In the data rows, the value 128 means zero.
Each thing below was measured twice, in two different ways. The second way is not exact.
First some of them both ways: the first way, then the second way, then a blank line.
[161 163 180 112  53 155 124 197]
[ 92  82 134   2 115  23  45 119]

[150 111 191 147 176  45 124 126]
[172 178 138 151 125 227  77 173]

[189 192 255 159  88  93 102 200]
[137 129 162   0 138  84   0 155]

[145 140 125 123  81 178 136 155]
[ 87  84 129  65 120  43 112 106]

[157 173 191 119 104  91 153 179]
[127 111 117  34 126  84  22 145]

[125 146 116 123 144  89 152 111]
[134 132 104 140 127 150 109 134]

[151  66 187 164 221 115  51 124]
[177 192 179 245 162 255 167 150]

[115 146  95 127 131  98 161 116]
[123 115 102 129 123 131 125 130]

[ 91  99  79 116 166 126 102  73]
[159 170 121 224 145 197 214 121]

[130 136 127 125 114 124 127 126]
[121 122 128 114 120 118 118 124]

[149 118 167 140 117 167  94 152]
[121 122 161 109 135 110 120 122]

[152 126 105 115  82 177 140 150]
[ 76  73 125  83 107  52 128 100]

[134 107 155 121 157 124 118 130]
[148 152 139 156 140 171 135 140]

[113 113 150 147 175 109 107  96]
[169 182 151 188 151 198 144 149]

[ 90 120   6 106 105 184 141 114]
[ 86  69 103 168 119  71 240  80]

[116 142 111 120  37 206 110 160]
[ 80  82 141  46 116   0 130  97]

[115 144 129 151 151 105 142 122]
[141 131 125 144 138 143 116 141]

[123 122 118 140  97 159 139 132]
[109 108 135  94 113  79 132 123]

[152 153 155 116 108 101 137 132]
[119 124 116  88 114 117  60 131]

[145 126 139 155 130 153 106 105]
[117 132 154 142 133 134 126 113]

[126 142 113 119 101 123 147 129]
[111 109 109  95 112  95 111 122]

[138 114 148 151 130 171  83 159]
[125 121 163 139 145 112 146 114]

[ 54  54   0 118 149 255  96  18]
[103 134 135 255 153 142 255  65]

[105 142   0  95  64 170 177  98]
[ 53  48  78 113  85  29 191  75]

[127 143 120 122  92 142 153 149]
[107  96 118  74 116  63 107 124]

[ 34 161   0  75  29 224 182  66]
[ 63  57  69 106 107   0 252  66]

[133 140 120 118 117  91 150 134]
[125 116 110 108 109 126 104 133]

[164 110 159 132 141 123 113 133]
[125 130 141 137 123 160 108 126]

[134  62 158 158 210 108  49  88]
[183 204 173 255 148 255 193 143]

[ 91 119 160 118 117 164 133 105]
[161 180 148 107 149 117 136 152]

[133  99 174 124 160 146  84 153]
[160 163 155 159 156 171 151 143]

[147 144 118 117 155  80 143  99]
[133 129 102 153 119 178 106 125]

[170  80 177 121 201 100 100 140]
[159 163 138 196 141 239 133 148]

[ 93  80  85 140 188 173 100 111]
[148 157 149 239 164 184 250 123]

[102 144  79 108  79 149 186 137]
[ 95  84  95  61 103  41 136 121]

[116 145 108  97 123 135 161 126]
[127 112 104 114 138 102 134 123]

[112 128 125 108 107 146 134 147]
[128 122 124  98 128  93 135 131]

[106 141 102 105 117  94 173 130]
[137 123  93 103 110 113 117 141]

[128 131 113 127 111 176 155 140]
[100  93 129  95 129  76 136 118]

[142 125 160 148 145 120  66 150]
[142 144 152 158 143 161 124 123]

[144 141 118 129  88 171 133 156]
[ 83  79 128  79 118  56 117  99]

[123 122  75 122 127 132 129 125]
[112 100 114 155 117 124 167 110]

[ 91  62  66 139 219 150  72 104]
[168 166 148 255 168 240 255 122]

[148 121 127 104 151  82 164 146]
[131 117  97 124 115 162 104 142]

[125 120 171 151 165  91  73 133]
[174 175 158 174 151 199 128 148]

[ 76  41  92 148 232  95 110  63]
[199 218 143 255 144 255 255 167]

[146 135 111 110 146  63 139  90]
[133 143  95 158 108 185 108 131]

[122 136 119 119  78 167 136 158]
[101  92 125  72 120  46 124 116]

[137 125 138 127 103 183 119 141]
[106 111 141 100 133  80 129 110]

[133 114 123 117 103 145 138 141]
[108 114 125  96 105 102 135 123]

[116 143 122 104  97 127 156 134]
[124 119 114  79 120  86 112 131]

[123 110 145 150 129 122 125 144]
[140 137 146 124 118 136 131 142]

[113 103  94 149 166 156 115 136]
[133 119 140 190 143 148 203 119]

[127 150 110  79 149  65 158 110]
[148 140  79 141 132 173 108 137]

[132 125 142 178 204  37 101  99]
[177 171 138 224 139 254 124 153]

[211  66 255 127 255  20  86 146]
[215 227 146 241 164 255  78 183]

[105 142  83 132  97 157 136 123]
[107 103 123 114 124  74 159 113]

[140  94 193 166 172 151  74 133]
[158 173 185 174 161 186 136 147]

[132 100 150 137 150 138 105 130]
[143 151 151 154 137 163 148 139]

[109 128  90 121 122 169 136 108]
[113 117 122 141 135 102 173 115]

[185  90 195 122 234  25 101 112]
[184 197 122 224 138 255  89 166]

[131 137 124 134  80 137 126 133]
[101 107 130  85 104  77 111 118]

[129 116 156 151 120 167  94 151]
[127 129 167 120 140 108 133 127]

[ 92  44 119 145 255  67  85  63]
[223 244 151 255 162 255 249 172]

[124 105 146 159 136 140  90 131]
[137 145 161 152 132 146 148 132]

[171  95 248 148 189  75  74 138]
[183 205 173 160 150 253  69 172]

[189  79 247 134 255   0 101 125]
[225 233 138 240 157 255  71 197]

[170  80 201 129 199 112 111 150]
[160 169 153 169 144 225 112 158]

[135 128 148 140 139 114 123 124]
[140 138 139 133 129 145 112 136]

[198 225 255 124   0  62 160 230]
[ 94  78 120   0  79   0   0 156]

[ 97 174  82  99 115  68 197 101]
[136 119  72  96 114 112  98 136]

[144 162 125 110 145 102 167 134]
[124 108  94 114 133 124  86 131]

[128 120 120 136 117 117 130 138]
[122 120 126 118 112 122 126 128]

[129 137 135 144 105 157 128 136]
[113 110 141  99 124  87 120 120]

[119 131 131 130 131 129 128 102]
[138 145 129 135 134 138 124 136]

[153 175 136 127  50 126 138 180]
[ 70  62 118  20 100  21  52 112]

[ 33  66   0 120 131 206 115  47]
[126 143 130 249 126 138 255  95]

[112 105 186 156  76 255  63 186]
[119 128 214  67 159  24 159 118]

[129 151 114 118 129 162 147 140]
[110  99 112 108 147  80 130 111]

[117 162  76  74 167  24 199  81]
[149 138  41 160 119 195 106 136]

[192  70 199 124 193  95  77 150]
[154 163 154 187 133 244 114 141]

[124 164 108 125 123 123 146 119]
[118 108 108 120 135 103 116 119]

[155 178 197 120  67  94 141 134]
[119 134 122  15 108  78   0 143]

[ 94 123  62 141 255  35 160  49]
[192 176  90 255 157 255 196 147]

[144 125 133 165 174 105 119 127]
[129 130 135 177 136 176 128 132]

[136 115 153 122 125 186  93 164]
[124 126 155 122 150 105 149 117]

[110 188 102  99  96 100 184 124]
[118  99  81  70 124  72  80 126]

[118 135 127 124 135  88 133  94]
[143 160 119 143 124 165 115 138]

[126 131 121 118 158 125 109 120]
[143 141 130 169 151 166 152 120]

[129 127 149 137 123 154 101 103]
[132 152 152 139 140 132 127 124]

Here are 40 more, measured the second way only, each followed by its number:
[ 88  83 110  69 118  65  99 111] 0
[ 74  80 134  56 108   0 155  88] 1
[ 72  87 149 153 122  38 255  73] 2
[119 121 120 111 108 113 131 133] 3
[120 121 128 106 110 105 122 127] 4
[178 177 173 106 159 173  43 171] 5
[125 122 121 122 114 123 116 133] 6
[140 120 127   0 120 109   0 185] 7
[144 147 120 155 128 186 127 148] 8
[185 198 106 205 124 255 129 169] 9
[143 153 162 166 136 176 137 131] 10
[118 111  80 119 111 126 106 133] 11
[179 184 132 233 149 255 116 149] 12
[112 124 113 196 148 105 255  86] 13
[148 144 125 241 144 185 253 129] 14
[181 175 174  10 137 193   0 205] 15
[101  92  94 109 102  70 163 119] 16
[117 104 108 107 120  94 128 125] 17
[ 82 107 177 203 143  26 255  58] 18
[177 185 124 213 131 241 141 147] 19
[154 150 118 109 127 111 143 157] 20
[111 103 100  85 116  99  93 129] 21
[ 92  68  84  69  97  14 168 114] 22
[128 135 139 123 129 134 108 133] 23
[119 116 110  79 119  76 104 127] 24
[140 152 158 158 122 164 156 148] 25
[185 188 118 213 152 255 125 165] 26
[135 155 171 162 143 165 130 130] 27
[200 165 121 255 244 255 186 120] 28
[120 116 140 114 134  89 162 118] 29
[134 132 124 149 127 154 128 124] 30
[156 159 145 194 135 212 150 141] 31
[164 150  59 255 140 246 255 125] 32
[131 144 135 238 144 125 255  97] 33
[ 39  45 100 106 104   0 255  56] 34
[120 119 178 122 152  88 138 115] 35
[141 144 138 169 133 160 140 132] 36
[146 142 122 193 136 183 184 135] 37
[162 167 142 126 132 231  40 164] 38
[166 172 112 255 169 223 255 117] 39
Some of them follow, measured the first way. Which numbered row above is each one? Its number follows it:
[118 115 132 136 193  62 117  85] 19
[164 136 140 125 255 111 108 121] 28
[156 143 127 110 100 155 161 155] 0
[134 127 125 131 146 113 131 116] 30
[194 192 255 152 121  32 174 218] 7
[146 139 131 102 112 123 163 141] 21
[201 100 243 124 187  64 107 174] 38
[ 69 160  30 116  57 139 186 132] 22
Here are 40 more, measured the second way only, each followed by its number:
[162 168 122 204 134 255 115 149] 0
[159 168 136 186 130 215 148 153] 1
[165 158 109 180 142 194 134 136] 2
[195 201 157 229 165 255 142 150] 3
[156 165 116 221 134 246 137 139] 4
[ 87 100 134  37 103  53  65 117] 5
[147 157 131 158 125 191 115 144] 6
[191 227 200 199 170 244 118 162] 7
[ 80  62  87  49  97  25 102 105] 8
[121 132 179 112 144  98 138 126] 9
[112 122 167  99 147  74 140 111] 10
[135 129 170 121 146 136 107 136] 11
[ 94  88 115   0 106   3  35 127] 12
[149 166 149 154 137 167 142 143] 13
[171 177 118 209 131 236 144 153] 14
[179 214 144 255 167 255 255 103] 15
[ 98  85 121  63 135  31 126 108] 16
[143 144 125 127 144 119 130 134] 17
[123 113  79  99 118 102 116 131] 18
[132 122 135  30 117 117   0 157] 19
[161 159  98 189 143 210 120 135] 20
[166 176 123 202 124 239 144 155] 21
[129 119 133 131 131 119 136 125] 22
[ 99  90 115  62 112  52 118 121] 23
[192 207 166 225 146 255 144 160] 24
[138 141 145 162 136 175 123 138] 25
[105 101 122  91 121  85 120 123] 26
[126 126 134  94 134 119  89 127] 27
[104  99 139  68 133  34 128 114] 28
[ 97  94 123 107 116  54 161  97] 29
[157 161 101 132 116 204  46 163] 30
[ 94 101 132 100 107 100 119 120] 31
[ 69  63 153  33 109  17  75  97] 32
[125 136 151 123 138 114 128 125] 33
[130 150 201 160 159 137 174 117] 34
[185 188 120 219 150 255  96 174] 35
[103  97 134  86 124  59 132 112] 36
[116 106  86  93  99  94 118 126] 37
[131 139 129 129 119 161 136 145] 38
[123 131 137  28  79 102  25 153] 39
Some of them follow, measured the first way. Which numbered row above is each one? Its number follows it:
[139  93 141 115 142 129 145 129] 38
[172 145 161 155  68 188 121 188] 32
[158 134 176 109 117 134 107 162] 27
[177 175 226 145 110  60 135 175] 19
[148 122 126 133 107 140 133 147] 31
[146 116 152 150 158 111 107 125] 25
[115 108 142 138 141 115 110 117] 13
[132  85 178 157 198  81  68  99] 24
Here are 40 more, measured the second way only, each followed by its number:
[135 136 127 149 121 157 141 131] 0
[ 68  47  53   0  63   0   0 133] 1
[129 134 144 146 132 136 146 124] 2
[115  91  93 113 139  90 133 111] 3
[132 135 164 194 133 147 237 118] 4
[144 158 185 154 158 150 154 134] 5
[126 125 142 124 124 121 122 129] 6
[146 138 102 147 132 152 134 133] 7
[119 118 113 103 121 108 105 128] 8
[181 209 179 255 175 255 255 115] 9
[131 130 105 141 121 148 109 129] 10
[154 164 190 146 151 179 100 134] 11
[132 128 167 132 144 110 154 120] 12
[121 114 114 146 119 174  90 121] 13
[ 68  64  95   0  94   4  29 104] 14
[119 128 140  98 138 102 121 125] 15
[150 145 121 139 138 189 100 145] 16
[ 87  98 171 106 140   0 223  76] 17
[148 147 128 116 121 168  80 152] 18
[107 129 150 198 117 131 255  94] 19
[112  94 113  98 127  73 132 112] 20
[171 163 137 164 147 233  97 162] 21
[141 138 130  77 114 151  10 153] 22
[121 130 162 126 136 107 141 107] 23
[ 79  70  98   0  83   0   0 130] 24
[175 182 159 153 146 193 111 160] 25
[119 117 127 104 128  99 113 123] 26
[117 118 136 130 127 104 176 122] 27
[145 147 174 154 155 153 121 127] 28
[133 132 111 179 112 170 170 124] 29
[103 103 165 125  96 100 118 137] 30
[121 127 102 121 115 121 121 121] 31
[148 157  95 168 124 204  98 142] 32
[118 121  92 108 108 101 115 126] 33
[ 90  92 129  78 109  58 125 108] 34
[149 154 148 164 125 175 141 131] 35
[142 137 155 167 142 169 140 125] 36
[122 107 105  58 107 119  18 146] 37
[161 174 148 170 153 229 104 148] 38
[137 123  79 137 114 159 112 144] 39
Some of them follow, measured the first way. Which numbered row above is each one? Its number follows it:
[116 145 102 102 107 107 146  98] 31
[161 110 173 102 172 100 134 145] 16
[138 129 170 171 153 142  78 140] 28
[129 111 151 150 126 177  80 158] 12
[123 132 113 243 122 120 148 114] 30
[176 132 146 128 158  90 127 128] 13
[161 178 173 136 119  51 155 169] 37
[109 107 103 133 123 164 140 130] 27
Here are 40 more, measured the second way only, each followed by its number:
[ 93  83 120  54 117  21 116 110] 0
[102 112 167  72 127  52 125 120] 1
[110  87  82  25 110  52  48 131] 2
[ 86  92 129 142 129  57 233  81] 3
[125 133 145 117 135 104 129 124] 4
[115 115 109 110 123  98 124 127] 5
[ 80  88 138  64 112  26 147 104] 6
[ 97 106 130 162 110  98 212 100] 7
[118 121 135 110 131 108 105 121] 8
[161 181 133 189  99 237 155 166] 9
[131 115  98 115 140 102 106 123] 10
[118 106 115 120 111 113 136 124] 11
[ 68  56  93  32  99   0 100  98] 12
[121 116 118 103 114 106 122 137] 13
[113 112 117 121 121 116 123 127] 14
[136 134 163 154 134 142 136 139] 15
[117 122 143 104 126 115 114 125] 16
[127 123 129  94 143  87 129 125] 17
[ 94  95 160 135 135  62 205  89] 18
[ 93  87 105   0 101  33   9 129] 19
[112 105 124  99 132 130  75 128] 20
[104  91  86 114 127  91 123 106] 21
[128 136 108 126 130 126 135 133] 22
[122 114 130  90 142  68 126 121] 23
[162 155 151 159 158 175 143 148] 24
[194 205 160 180 153 255  34 189] 25
[ 89 114 149 220 146 120 255  65] 26
[139 118  84 157 147 150 121 123] 27
[ 94  82 111 171 140  60 255  78] 28
[123 122 164 140 157 109 159 112] 29
[134 138  75  65 101 147   9 145] 30
[180 184 142 226 134 255 137 157] 31
[152 154 122 180 130 194 150 140] 32
[158 150  80 187 113 208 119 143] 33
[140 140 132 138 129 151 128 138] 34
[135 125  82 123 127 122 116 136] 35
[158 170 133 142 133 192  91 153] 36
[ 59  59  95   0  86   0  31 107] 37
[ 94  91 122  73 113  57 111 117] 38
[ 89  80 121  87 130  60 121 104] 39
Some of them follow, measured the first way. Which numbered row above is each one? Its number follows it:
[130 122 152 153  78 197 106 154] 1
[221  78 255 143 253  32 101 168] 25
[147 142 118 121 104 178 144 148] 39
[124 110 120 125 166  91 121 113] 32
[140 127 168 139 161  77 128 112] 36
[122 118 138 176 142 139 117 116] 15
[183 131 172 114 145 133 149 161] 20
[123  81  51 116 130 241  71  84] 26
Here are 40 more, measured the second way only, each followed by its number:
[116 132 149 139 117 155 109 125] 0
[153 159 142 219 150 201 191 126] 1
[128 126 114 100 118 118 108 153] 2
[159 178 151 193 132 222 127 146] 3
[100  88 144  80 134  58 114 116] 4
[ 91 123 152 255 141 138 255  47] 5
[119 117 142 100 127  95 124 129] 6
[162 151 149 120 146 128 131 147] 7
[151 167 147 166 142 173 143 143] 8
[105  96 137   0 115  11  34 133] 9
[174 158 152 108 142 201   8 172] 10
[ 79  64 111  51 120   2 112  98] 11
[ 95  80  61  68 118  64  81 118] 12
[133 116  96 128 126 126 111 125] 13
[ 82  80 129  68 111  20 125  98] 14
[ 83  82 136  69 113  43 126 106] 15
[114 107 107 115 118 102 122 117] 16
[101 112  92 236 133 127 255  81] 17
[153 143 103 201 136 236 135 136] 18
[212 219 152 233 157 255  91 190] 19
[140 140 120 138 139 146 130 133] 20
[127 127 126  91 149  84  94 123] 21
[ 96  97 140  73 125  59 126 116] 22
[146 155 136 209 129 236 170 132] 23
[124 116 107 151 105 140 136 124] 24
[ 96  93 124  50 122  35  85 106] 25
[100  92  86  82 116  67 110 119] 26
[127 141 133 113 129 100 139 125] 27
[118 106  89  96 107  98 108 129] 28
[139 152 172 160 132 153 154 119] 29
[168 181 165 243 144 230 216 144] 30
[111 121 171 134 124 157 123 120] 31
[124 114 125  48 126  74  61 130] 32
[ 95  83 102  66 120  33 122 102] 33
[ 98  99 155  84 148  33 146 101] 34
[180 199 189 222 161 248 162 147] 35
[142 147 108 170 121 172 168 137] 36
[153 145  75 171 108 211 117 150] 37
[154 160 139 227 140 212 205 131] 38
[105 106 151  95 114  80 146 123] 39
Some of them follow, measured the first way. Which numbered row above is each one? Its number follows it:
[125 128 135 134 109 148 131 148] 6
[119  98 114 134 187 127 100 109] 1
[131 106 155 153 166  88  94  88] 3
[158  65 139 117 193 121 102 121] 23
[159 111 154 153 132 129 100 120] 0
[139 169 186 117  44 149 136 189] 9
[126 164 144 122 111 149 140 123] 21
[115 157  90 107 105  99 182 115] 28
Here are 40 more, measured the second way only, each followed by its number:
[112 115 139  86 124  32 153 122] 0
[160 149 128  82 147 154  26 161] 1
[134 134 144 116 144 114 123 128] 2
[137 144 106 160 106 182 122 140] 3
[120 125 117 187 122 143 196 111] 4
[115 110 108 108 119  96 124 114] 5
[123 105  83 198 116 136 245 116] 6
[139 151 142 148 126 157 140 138] 7
[130  98  80  34 111 110   0 163] 8
[142 157 129 158 123 185 122 143] 9
[163 172 161 153 134 221  89 157] 10
[ 81  75 115  71 107   0 155  97] 11
[145 149 133 159 121 173 132 146] 12
[138 135 146 165 132 178 111 134] 13
[146 142  94 183 132 172 169 140] 14
[141 139 100 120 116 143 111 146] 15
[ 47  67 146 119 115   0 255  58] 16
[143 147 135 161 143 196 116 141] 17
[ 87  91 117  70 112  42 124 106] 18
[137 148 137 158 130 167 138 134] 19
[132 130 157 106 149  99 116 132] 20
[123 104 118  48 123  67  65 142] 21
[130 125 137 138 139  97 164 110] 22
[144 136 109 124 132 132 146 148] 23
[ 78  69  83  54  93   0 140  95] 24
[133 136 103 147 126 146 129 135] 25
[126 123 102 146 115 152 108 128] 26
[132 131 113 100 116 117 100 134] 27
[ 88  93 152  84 119  23 164  99] 28
[129 126 151 145 137 131 140 118] 29
[139 122 101 105 131 113 101 134] 30
[122 122 163 149 139 131 141 107] 31
[103  87  97 111 122  93 133 111] 32
[120 126 123 218 134 151 240  94] 33
[123 134 143 158 125 143 159 121] 34
[114 101 139  80 122  62 131 120] 35
[ 94  78  86  52 123  32 104 108] 36
[149 147 120  89 124 142  49 143] 37
[163 158 132 143 132 174 108 142] 38
[130 126 153 133 131 123 150 121] 39
Some of them follow, measured the first way. Which numbered row above is each one? Its number follows it:
[ 83 158  55 129  46 183 152 122] 11
[150 116 150 147 132 165  73 148] 31
[138 166 171 127 108  60 114 128] 37
[ 73 104   6  98 148 131 176  96] 6
[161 101 209 152 168  87  79 143] 10
[ 97 146  98 130 104 147  93 128] 22
[121 157 125 114 125 101 151 131] 30
[157 165 214 132 152  62 130 174] 1
Here are 40 more, measured the second way only, each followed by its number:
[125 116 155 114 140  92 138 121] 0
[125 129 138 143 137 125 148 121] 1
[153 159 159 168 153 185 138 130] 2
[115 120 130 104 124 119 105 125] 3
[130 124 138 200 155 136 245 113] 4
[137 136  94 156 104 172 129 142] 5
[104 103  85  35  91  82  44 140] 6
[132 127 112 168 129 162 150 125] 7
[129 114 139 142 129 125 152 127] 8
[171 185 170 181 146 248  92 154] 9
[ 87  97 163 115 118  62 165  97] 10
[179 182 106 205 145 250 126 153] 11
[128 123 120 120 133 116 111 124] 12
[129 144 165 129 123 144 122 134] 13
[100  96 108 111 106 115 104 114] 14
[185 172 116 141 116 244  23 188] 15
[193 221 159 239 150 255  97 172] 16
[107  92 122  74 128  42 131 111] 17
[123 117 119  27 119  92   0 135] 18
[142 158 140 152 131 171 105 136] 19
[ 98  94 102  76 119  54 126 116] 20
[ 81  80 140 133 139  30 227  81] 21
[132 127 101 111 127 124 109 128] 22
[129 145 166 144 147 130 143 128] 23
[113 103 121 110 141  74 145 110] 24
[113 117 127 161 118 114 213 109] 25
[ 86  71 135  75 121  15 160  95] 26
[107 103 121   1  95  65   0 137] 27
[141 141 168 145 140 152 138 134] 28
[104 121 136  97 112  85 153 124] 29
[ 99  89 105  59 109  55 105 120] 30
[106  94 139  74 142  40 137 120] 31
[121 117  68 122 103 146  97 136] 32
[105 108 105  83 104 107  95 134] 33
[133 120  91 100 112 143  76 150] 34
[ 96  98 125  62  95  71  77 115] 35
[145 134 166 142 143 141 138 135] 36
[126 139 140 142 113 153 135 132] 37
[156 160 120 169 118 196 134 148] 38
[123 130 154 141 125 136 140 124] 39
Some of them follow, measured the first way. Which numbered row above is each one? Its number follows it:
[123 120 128 125 129 149 110 130] 1
[122 132 132 126 100 196 141 172] 31
[127 113 150 167 140 158 105 129] 23
[139 103 163 154 121 141  91 131] 13
[132 108 131 142 126 118 116 114] 37
[124 152 123 106 122 100 142 127] 22
[129 159 123 118 134  51 176 138] 34
[142 101 170 163 148 144  86 153] 28
Here are 40 more, measured the second way only, each followed by its number:
[127 132 133  26 112  96   0 149] 0
[132 140 185 202 157 152 206 107] 1
[111  84  72  50 111  57  54 128] 2
[126 120  95 119 118 131 112 132] 3
[121 116 103  42 109  62  63 137] 4
[ 95  86 104  93 106  76 107 114] 5
[131 127 128 146 121 133 152 127] 6
[148 150 123  58 150  81  84 147] 7
[162 171 155 178 147 164 173 132] 8
[123 131 130 114 126 109 138 117] 9
[128 135 176  95 153 100 109 131] 10
[160 152  85 214 141 230 147 137] 11
[117 129 167 133 136 132 128 113] 12
[157 148 132  86 140 153  33 157] 13
[156 158 166 141 153 176 100 143] 14
[135 134 105 112 121 127 108 136] 15
[178 178 143 255 164 250 254 139] 16
[105  97 139  86 140  61 137 107] 17
[148 160 117 184 117 223 113 147] 18
[108 114 122 104 109  92 139 125] 19
[118 114 154   1 119  52  17 136] 20
[127 127 134 157 121 147 150 125] 21
[152 151 115 129 134 143 120 146] 22
[110 119 126 118 109 129 118 128] 23
[145 146 124 151 129 158 128 136] 24
[128 124 139 170 143 152 159 130] 25
[122 134 169  85 145 101  80 123] 26
[112  95  92 115 104 118 117 128] 27
[ 85  89 116   0  90  22   0 119] 28
[161 156  80 175 118 205 123 149] 29
[ 78  72  76  60  91   1 141  98] 30
[129 121 103 139 131 138 123 129] 31
[115 103 115  15 125  74  13 138] 32
[138 131 131 164 131 167 126 134] 33
[ 55  66 146  21  66   0 134  96] 34
[ 46  17  93   0  95   0 195  67] 35
[122 118 143 120 131 108 125 123] 36
[118 117  97  79 114 115  65 127] 37
[139 149 122 151 131 187  82 130] 38
[ 99  93 101  57 110  74  61 120] 39
Some of them follow, measured the first way. Which numbered row above is each one? Its number follows it:
[124 201 110  99  90  81 190 145] 2
[119 129 123 134 144 107 132  96] 24
[151 116 198 147 114 183  82 169] 10
[133 155  97 130  98 121 161 132] 5
[134 111 118 135 139 129 114 125] 21
[130 139 129 118 100 183 121 157] 17
[167 167 219 136  87  83 128 167] 0
[155 110 161 150 123 163  74 142] 12
Here are 40 more, measured the second way only, each followed by its number:
[136 141 128 166 129 148 173 131] 0
[ 65  65  82  33  66   0 143  96] 1
[ 98  91 117  71 125  55 100 107] 2
[120 112  84 102 118 104 123 132] 3
[143 143 114 110 123 116 120 141] 4
[154 167 169 181 150 190 144 131] 5
[122 104  97 104 124  87 127 115] 6
[ 73  81 132  24  89   0 131 109] 7
[ 79  67 107  50 110   0 136  96] 8
[129 142 142 164 135 140 176 121] 9
[128 129 136 122 132 132 100 129] 10
[109 104 128  40 109  79  22 129] 11
[125 112 109  99 111 124  85 138] 12
[147 164 196 127 139 172 103 158] 13
[128 120 119 125 145 116 126 123] 14
[ 77  90 150 104 123  24 190  88] 15
[139 144 120 169 124 183 129 139] 16
[141 136 169 167 158 135 190 126] 17
[140 149 136 146 130 147 133 140] 18
[151 147 110 232 137 195 223 134] 19
[141 142 157 146 141 149 133 125] 20
[135 141 175 115 157 116 146 125] 21
[120 109  70 129 106 119 129 122] 22
[110 108 120 107 137  89 114 106] 23
[122 117 134  95 130  90 122 121] 24
[154 142 108 129 128 171  97 158] 25
[ 95 111 133 161 131  71 248  87] 26
[180 169 138 125 150 124 175 161] 27
[140 158 158 155 143 157 142 145] 28
[127 120 139 119 140  99 133 129] 29
[130 141 178  66 135 101  63 130] 30
[121 113 110 131 100 134 133 133] 31
[125 118 132 126 136 107 147 124] 32
[101  93 108  84 130  52 123 107] 33
[169 161  98 154 132 194  87 149] 34
[168 149 134 111 152 190  43 165] 35
[148 155 147 112 135 159  67 148] 36
[147 153 126 150 127 172 122 136] 37
[ 91  99 132  59 106  50 100 108] 38
[151 142  99 149 137 164 118 135] 39
Some of them follow, measured the first way. Which numbered row above is each one? Its number follows it:
[115 150  93  84 112 108 172 126] 3
[164 128 220 139  91 156  68 174] 30
[131 134 151 112 153  64 143 151] 25
[126 140 125 115 140 146 145 129] 14
[122 143 130 121  99 143 116 146] 24
[ 98 174  68 119  48 181 163 134] 8
[135 121 122 136 157  90 128 105] 16
[ 70 162  23 105   3 156 194 104] 1
